In the rows, 128 means zero.
Where one turn sends some rows of the set: a few examples, then the rows asked
z_724: [118 132 150 133 111 154 113 143 116 152 136 158 155 169 107 123 135 105
 139 143  98]
z_87: [120 145 110 145 120 129 106 138  98 125 121 152 138 161 129 134 155 102
 148 126  84]
z_631: [130 145 107 142 122 134 102 144  99 118 127 154 135 159 127 129 150  97
 148 132  84]
z_668: [ 99 129 161 132  85 117 140 171 101 110 116 184 131 136 110 121 140  93
 115 145  96]
z_287: [112 151 163 130 110 133 128 178  85  92 138 155 128 121 119 152 162  85
 130 146 100]
z_134: [126 146 113 155 109 132 105 144  97 117 117 145 142 154 124 134 160  99
 147 129  84]
z_230: [110 146 158 139 115 137 123 177  83  91 143 155 132 116 111 150 161  95
 132 138  98]
z_559: [ 97 126 166 130  86 114 135 172  96 109 121 184 130 137 111 119 141  94
 120 146  93]
z_769: [123 146 114 140 115 132 101 139 101 121 129 145 140 159 129 126 158  96
 146 128  77]
z_106: [122 132 146 131 112 149 111 141 113 150 130 156 155 157 101 127 129 108
 147 138  98]
z_112: [114 143 144  92 128 158 147 158 115 119 144 132 132 142 124 127 157 128
 126 154 104]
z_848: [127 142 123 128  83 141 158 157 106 105 134 149 140 168 140 125 157 140
 118 148 103]
z_183: [ 91 131 156 133  83 116 134 174  92 107 113 182 134 138 107 121 141  95
 125 148 105]
z_419: [115 138 145  88 122 148 142 166 106 120 141 141 138 143 133 125 162 141
 128 155 112]
z_492: [111 148 158 130 113 136 120 167  81  90 137 158 135 115 106 151 158  89
 134 142 106]
z_243: [112 136 146  89 123 152 145 163 105 122 132 133 138 145 122 127 169 137
 124 156 102]
z_597: [125 141 120 125  78 139 159 158 103 110 136 149 138 163 144 132 154 127
 108 154 102]
z_200: [111 141 158 138 110 139 121 177  78  95 135 166 134 117 111 146 162  87
 132 135  98]
z_188: [111 137 139  87 123 151 144 166 110 117 133 134 137 144 123 125 168 135
 122 156 107]
z_511: [127 140 121 128  86 137 165 167 100 106 133 150 135 163 142 138 153 133
 114 150  95]
z_125: [113 136 144  94 131 145 152 165 108 124 136 140 131 142 128 128 162 139
 120 155 105]
z_865: [116 137 140  88 129 149 145 159  99 119 138 143 135 146 121 124 164 139
 121 159 108]
z_122: [ 95 131 163 132  84 114 143 176  87 117 128 186 137 144 110 123 140 101
 117 148 103]
z_285: [118 130 142 135 118 150 112 146 104 153 134 160 156 157  99 127 127 102
 142 143  98]
z_924: [127 140 143 130 118 149 112 144 118 146 129 153 155 167 105 125 129 110
 146 137 100]
z_585: [ 99 130 164 133  80 119 131 176 101 111 115 186 134 135 116 120 147  98
 122 146 103]
z_219: [118 141 127 123  87 139 162 155 105 104 134 149 139 171 145 133 154 134
 110 151  99]
z_506: [121 138 152 131 116 151 119 143 109 150 128 157 156 166  99 125 132 105
 149 145 101]
z_137: [119 143 112 143 120 129 107 145 100 118 125 144 139 162 132 134 146  94
 149 127  78]
z_462: [116 146 109 145 117 127 104 139  99 121 130 149 137 161 126 136 155 101
 150 126  85]
z_487: [ 99 127 165 134  88 118 133 179  91 106 112 181 137 142 119 121 140  92
 118 149  99]
z_518: [120 138 127 119  85 136 161 160 100 104 139 149 135 164 145 135 155 132
 112 163 103]
z_489: [113 145 156 132 112 134 125 180  81  93 138 162 129 120 107 152 166  86
 129 144 100]

z_419 goes to z_631
z_489 goes to z_219
Now find these:
z_511 goes to z_724
z_287 goes to z_848
z_112 goes to z_134
z_137 goes to z_585
z_506 goes to z_230
z_668 goes to z_243
z_200 goes to z_518
z_125 goes to z_769
z_87 goes to z_559

Where one turn sends some rows of the set: a few examples, then the rows asked
z_634: [119 112 117 158 150 152 150 118 102 177 115 140 155 106 136 129 126 104
 120 128 156 129 166 128 116 113 143 154]
z_5: [ 86 128 125 143 121 108 164 135 116 147  93 147 150  97 118 157  92 103
 129 146 105 137 152 147 139 115 105 135]
z_527: [ 93 135 101 150 126 140 141 110  92 146 111 141 172 137  87 152 104 108
 131 125 139 131 154 116 124 122 128 162]
z_111: [ 94 117 125 120 139 119 110 128 115 141 124 118 177 121 138 146  97 115
 117 114 147  91 151 154 124 139 121 130]
z_818: [ 90 115 111 135 154 124 152 110 115 165 104 156 161 107 129 138 140 101
 123 105 139 113 150 126 149 116 144 113]
z_315: [ 98 128 125 155 123 131 136 110 129 129 120 147 172 132 121 121 112  85
 113 112 132 145 128 121 127 107 119 130]
z_294: [125 151  98 138 136 100 165 117 106 162 121 122 159 116 154 135 133 118
 113 134 125 145 139 146 112 134 121 140]
z_598: [ 79 124  95 143 141 137 120 143 109 130 134 152 161 137 120 148 122  95
 101 132 132 111 140 145 125  99 129 155]
z_348: [111 113 112 142 147 131 142 131 107 154 104 169 166  97 116 142 115 108
 128 154 145 106 146 150 107 109 132 115]
z_259: [ 75 140 117 169 118 106 129 124  87 152  95 147 172  93 129 144 112 119
 136 104 128 108 148 127 121 143 120 169]
z_118: [ 83 112 116 128 135 110 147 125 111 162 115 115 145 105 122 149 119 103
 123 130 104 131 158 138 169 118 124 163]
z_959: [ 83 132 128 146 116 117 138 128 102 129 101 140 182  80 152 127 103  96
 115 116 133 124 116 117 105 137 130 148]
z_577: [109 129 129 131 122 137 152 146 115 152 123 120 142  96 144 143 100  96
 110 155 115 147 149 136 131 118 126 159]
z_109: [ 92 125 110 134 144 136 143 125 112 124  95 119 168 110 159 137  86 114
 110  89 141 122 156 120 112 127 121 130]
z_964: [ 96 124 110 157 127 125 133 112 101 150  98 125 175 118 139 131  90 107
 124 113 130  85 182 140 107 122 100 152]
z_977: [ 96 133  95 141 137  88 188 115 101 161 111 131 175 111 135 152 116 112
 114 142 134 133 144 160 103 124 122 147]
z_794: [103 131  93 135 139  74 163 123 116 159 131 128 170 107 138 136 133 128
 115 125 115 125 149 151 120 110 138 147]
z_233: [ 80 115 114 148 139 115 105 135  89 141 115 127 167  95 148 137 127 105
 115 124 137 109 120 147 124 143 121 172]

z_577 goes to z_118
z_634 goes to z_818
Now find these:
z_964 goes to z_109
z_294 goes to z_794
z_598 goes to z_527
z_259 goes to z_959

Where one turn sends some rows of the set: a few examples, then the rows asked
z_403: [142  98 139 117 138 139 122  88 167 126 158 168 142 158 169 125 124 124
 135 126]
z_499: [160 135 156 137 138 150 126  96 142 148 169 166 135 102 177 140 136  99
 128 156]
z_782: [173  95 136 104 109 144 153 112 172 166 143 149 162 121 136 133 129 132
 117 154]
z_325: [176 102 138 116 129 139 138 139 166 167 143 139 159 107 138 142 119 138
 122 147]
z_820: [153  86 159 106 128 139 141 118 145 159 161 168 172  98 153 142 117 127
  99 161]
z_826: [181 127 135 116 124 135 141 121 165 143 146 123 151 124 136 123 118 122
 148 133]
z_29: [161 101 144 129 142 132 128 135 146 152 160 173 171  92 152 147 124 127
 106 147]
z_72: [158 121 136 127 111 137 127  93 160 168 152 115 145 119 169 129 139 111
 131 132]
z_45: [153 135 160 130 134 132 127  89 151 152 170 125 128 120 163 140 143 101
 137 148]
z_401: [149  90 148  99 143 140 131  91 170 141 147 150 128 155 158 130 109 135
 128 129]
z_413: [179  81 149 118 109 143 122 118 157 163 146 182 157 117 139 148 128 133
 123 144]
z_434: [163 115 147 104 105 139 144 104 162 140 159 119 163 136 144 115 123 117
 149 146]
z_917: [179 112 164 109 115 127 129  89 150 131 154 147 134 140 129 130 120 112
 153 128]
z_427: [160 136 171 133 143 128 144  77 154 135 176 150 142 130 160 115 119 111
 143 130]
z_536: [153 114 158 123 132 134 139  99 135 123 176 188 171 107 160 129 126 104
 116 153]
z_502: [157 130 169 109 132 124 148  86 144 117 174 147 147 129 140 125 125 101
 138 149]
z_546: [131  89 161 113 152 139 115 101 158 132 169 166 141 148 172 137 118 130
 129 141]
z_88: [159 112 156 121 135 154 126 106 138 170 153 157 142  87 182 142 114 114
 109 152]
z_704: [157  93 163 131 143 140 140 108 159 179 165 174 160 100 166 138 118 139
 103 146]
z_775: [147  83 141 105 135 159 120 109 168 145 148 165 146 145 175 127 106 139
 131 138]
z_91: [169 110 135 119 121 144 138  95 158 182 137 140 135 101 166 140 126 118
 105 137]
z_591: [150  88 147 113 151 151 127 102 169 141 155 187 134 145 164 141 120 135
 122 147]
z_465: [158 124 155 132 152 116 131 111 134 123 171 172 159 101 150 139 124 108
 116 136]
z_620: [162 108 166 125 119 126 113  92 130 118 170 176 157 126 152 129 122 103
 143 127]
z_823: [150 118 171 141 149 133 135  91 143 144 181 182 160 106 176 126 119 116
 118 137]
z_606: [173  99 145 126 122 149 147 108 181 186 149 146 156 120 156 125 122 144
 125 141]
z_659: [167 122 158 123 123 140 145  94 173 161 160 119 147 136 155 111 117 129
 152 132]
z_344: [176  88 157 105 100 143 119 117 157 158 146 136 153 131 138 132 114 132
 149 137]
z_792: [164 137 153 122 139 119 134 106 141 117 165 135 152 120 145 122 116 104
 144 127]
z_253: [158  84 176 117 131 125 115 108 131 144 166 183 154 109 145 152 121 120
 116 142]

z_606 goes to z_823
z_253 goes to z_917
Now find these:
z_820 goes to z_502
z_72 goes to z_88
z_826 goes to z_29
z_775 goes to z_546

